Look-ups in named tables: a row name and a column name give one cell, copied from the table.

poto:
	lem	nud	beno	rapum	revam	fudaku	bipezub	gonur	fidun	nava
saput	-2.49	-0.21	2.68	-0.20	-1.06	0.83	1.52	4.16	4.85	-3.80
tezoz	1.14	-2.31	-4.16	-4.75	6.41	1.49	5.74	0.17	-0.25	3.03
zad	0.43	6.41	5.26	4.40	1.91	-6.60	0.24	2.24	-3.65	5.96
mazulil	-0.25	1.76	4.39	2.54	-2.02	-0.93	-1.38	2.96	1.75	0.38
rolat	1.37	-4.62	-5.31	-4.97	6.32	1.94	6.76	-1.02	-0.73	4.18
zev	0.94	5.88	5.68	3.06	1.45	-6.08	-0.43	2.25	-2.66	4.71
lolagum	-1.94	-0.85	4.40	1.91	-2.65	0.22	0.08	4.54	4.04	-2.79
ren	1.16	-3.06	-6.11	-5.14	7.24	2.45	6.81	-1.04	-0.80	4.31
pofovi	-3.97	-1.51	-2.96	-4.85	4.83	-1.38	6.96	3.46	4.88	-2.96
kor	-0.18	-0.35	-2.69	-3.05	5.24	1.13	4.67	1.77	0.59	1.90
kalavo	1.74	-4.17	-5.28	-5.37	6.11	1.58	6.48	-1.70	-0.89	4.21

beno of ren = -6.11
fidun of rolat = -0.73
nud of saput = -0.21
fudaku of ren = 2.45
beno of saput = 2.68
lem of lolagum = -1.94
fudaku of lolagum = 0.22
bipezub of zev = -0.43
beno of kor = -2.69
nud of kalavo = -4.17
nud of mazulil = 1.76
rapum of kor = -3.05
rapum of zev = 3.06
fudaku of kor = 1.13
lem of saput = -2.49
lem of mazulil = -0.25
nava of ren = 4.31
revam of kalavo = 6.11

raliloz =
         furog  fiz  gisebid
kagefi      36   26       46
vogogin     47   51       54
virogu      31   31       41
tos         44   75       29
zez         53   12       40

furog of tos: 44
fiz of tos: 75
furog of kagefi: 36
fiz of kagefi: 26
gisebid of zez: 40
fiz of virogu: 31

Table dol
fields: kolasot, pira, las, fekopir, konof, magopi, zug
zun: [-3.792, -3.737, 7.603, 6.824, 7.842, -4.375, -3.761]
vig: [8.253, 8.339, -3.785, -5.467, -3.539, -4.717, -4.612]
rifafil: [-2.747, 8.467, 5.684, 6.567, -4.146, -3.807, -3.899]
peraniz: [-2.939, 7.715, 6.864, 6.103, -3.887, -4.950, -4.474]
bib: [-2.500, 7.636, 5.563, 5.385, -3.642, -3.633, -3.579]
bonov: [-2.127, 8.079, 6.328, 6.375, -3.237, -4.915, -4.471]

What is the magopi of peraniz in dol? -4.950
What is the kolasot of bonov in dol? -2.127
What is the zug of peraniz in dol? -4.474
What is the las of zun in dol? 7.603
What is the fekopir of zun in dol? 6.824
What is the las of bib in dol? 5.563
What is the magopi of vig in dol? -4.717
What is the pira of vig in dol? 8.339
What is the magopi of bib in dol? -3.633
What is the zug of zun in dol? -3.761
What is the pira of bonov in dol? 8.079
What is the kolasot of rifafil in dol? -2.747

dum
|  | guki | kuzuri | zavepat | nokedo | vovivu | gasazu | kiz | divuneg | bupa | bepa |
|---|---|---|---|---|---|---|---|---|---|---|
| porared | 2.164 | 6.532 | 5.191 | 8.482 | 1.919 | 1.681 | 1.304 | -6.468 | 3.648 | -5.049 |
| kulolor | 3.739 | -0.097 | 0.389 | 4.462 | 2.886 | 4.282 | 0.703 | -0.218 | -0.287 | 3.043 |
| nal | 4.527 | 0.771 | 4.072 | 3.352 | 3.296 | 1.673 | -0.077 | 0.191 | -0.196 | 2.041 |

kulolor, kuzuri: -0.097
porared, zavepat: 5.191
nal, bepa: 2.041
kulolor, bupa: -0.287
kulolor, gasazu: 4.282
nal, kuzuri: 0.771
porared, vovivu: 1.919
kulolor, nokedo: 4.462
kulolor, zavepat: 0.389
kulolor, divuneg: -0.218
Which row has the largest guki? nal

Table visen
|  | dev | nulanit | suf | segug | zusu | ziviloz | mir |
|---|---|---|---|---|---|---|---|
| nefu | 134 | 102 | 91 | 153 | 83 | 58 | 24 |
| dem | 134 | 5 | 154 | 202 | 132 | 135 | 63 |
| tifigeb | 54 | 49 | 91 | 251 | 181 | 77 | 94 |
| gadak | 75 | 123 | 126 | 225 | 155 | 149 | 179 |
| doginuf | 130 | 30 | 73 | 185 | 116 | 119 | 50 |
| sav | 96 | 41 | 129 | 195 | 125 | 137 | 87 |
| telivok | 134 | 116 | 58 | 244 | 174 | 63 | 164 |
| zir | 130 | 17 | 132 | 194 | 125 | 99 | 45 |

dev of telivok: 134
mir of tifigeb: 94
mir of doginuf: 50
ziviloz of zir: 99
nulanit of zir: 17
zusu of telivok: 174
ziviloz of tifigeb: 77
mir of sav: 87
segug of tifigeb: 251
mir of dem: 63
zusu of tifigeb: 181
nulanit of tifigeb: 49
dev of dem: 134
segug of gadak: 225
dev of tifigeb: 54
segug of dem: 202
suf of telivok: 58

foro =
	lef	vana	lav	lazeles	gilum	lume	reg	ziv	fim	sak
giz	78	191	169	178	79	57	185	91	128	85
lil	136	46	46	69	160	147	140	190	117	206
fotof	147	129	158	117	125	165	67	103	117	73
lelo	76	85	39	34	75	112	178	219	184	238

lelo, lume -> 112
lelo, reg -> 178
giz, lav -> 169
giz, fim -> 128
lil, fim -> 117
lelo, sak -> 238
fotof, reg -> 67
lelo, lef -> 76
lil, lav -> 46
fotof, sak -> 73
giz, vana -> 191

tubufo.csv
,ker,fugofi,bekatu,pap,rimop,bobe
bep,21.3,36.0,19.9,53.2,33.7,70.9
povuzis,4.7,26.6,31.3,64.8,36.5,80.7
lokem,7.4,9.1,18.4,17.0,25.2,79.3
panezep,5.1,17.1,40.7,8.3,46.6,78.9
moz,3.9,13.5,32.3,4.0,49.8,83.9
lak,26.6,38.0,11.4,37.7,34.4,66.8
mekupok,8.9,13.8,28.8,13.7,27.2,76.3
fenoru,5.6,14.4,23.4,43.5,25.4,80.2

What is the rimop of panezep in tubufo?
46.6
What is the fugofi of moz in tubufo?
13.5
What is the bobe of fenoru in tubufo?
80.2
What is the bobe of lak in tubufo?
66.8
What is the pap of bep in tubufo?
53.2
What is the bekatu of povuzis in tubufo?
31.3
What is the ker of moz in tubufo?
3.9
What is the pap of mekupok in tubufo?
13.7
What is the rimop of bep in tubufo?
33.7
What is the pap of lak in tubufo?
37.7
What is the rimop of lak in tubufo?
34.4
What is the bekatu of mekupok in tubufo?
28.8
What is the fugofi of bep in tubufo?
36.0
What is the bekatu of fenoru in tubufo?
23.4
What is the fugofi of povuzis in tubufo?
26.6
What is the pap of fenoru in tubufo?
43.5
What is the pap of moz in tubufo?
4.0
What is the pap of lokem in tubufo?
17.0
What is the pap of povuzis in tubufo?
64.8

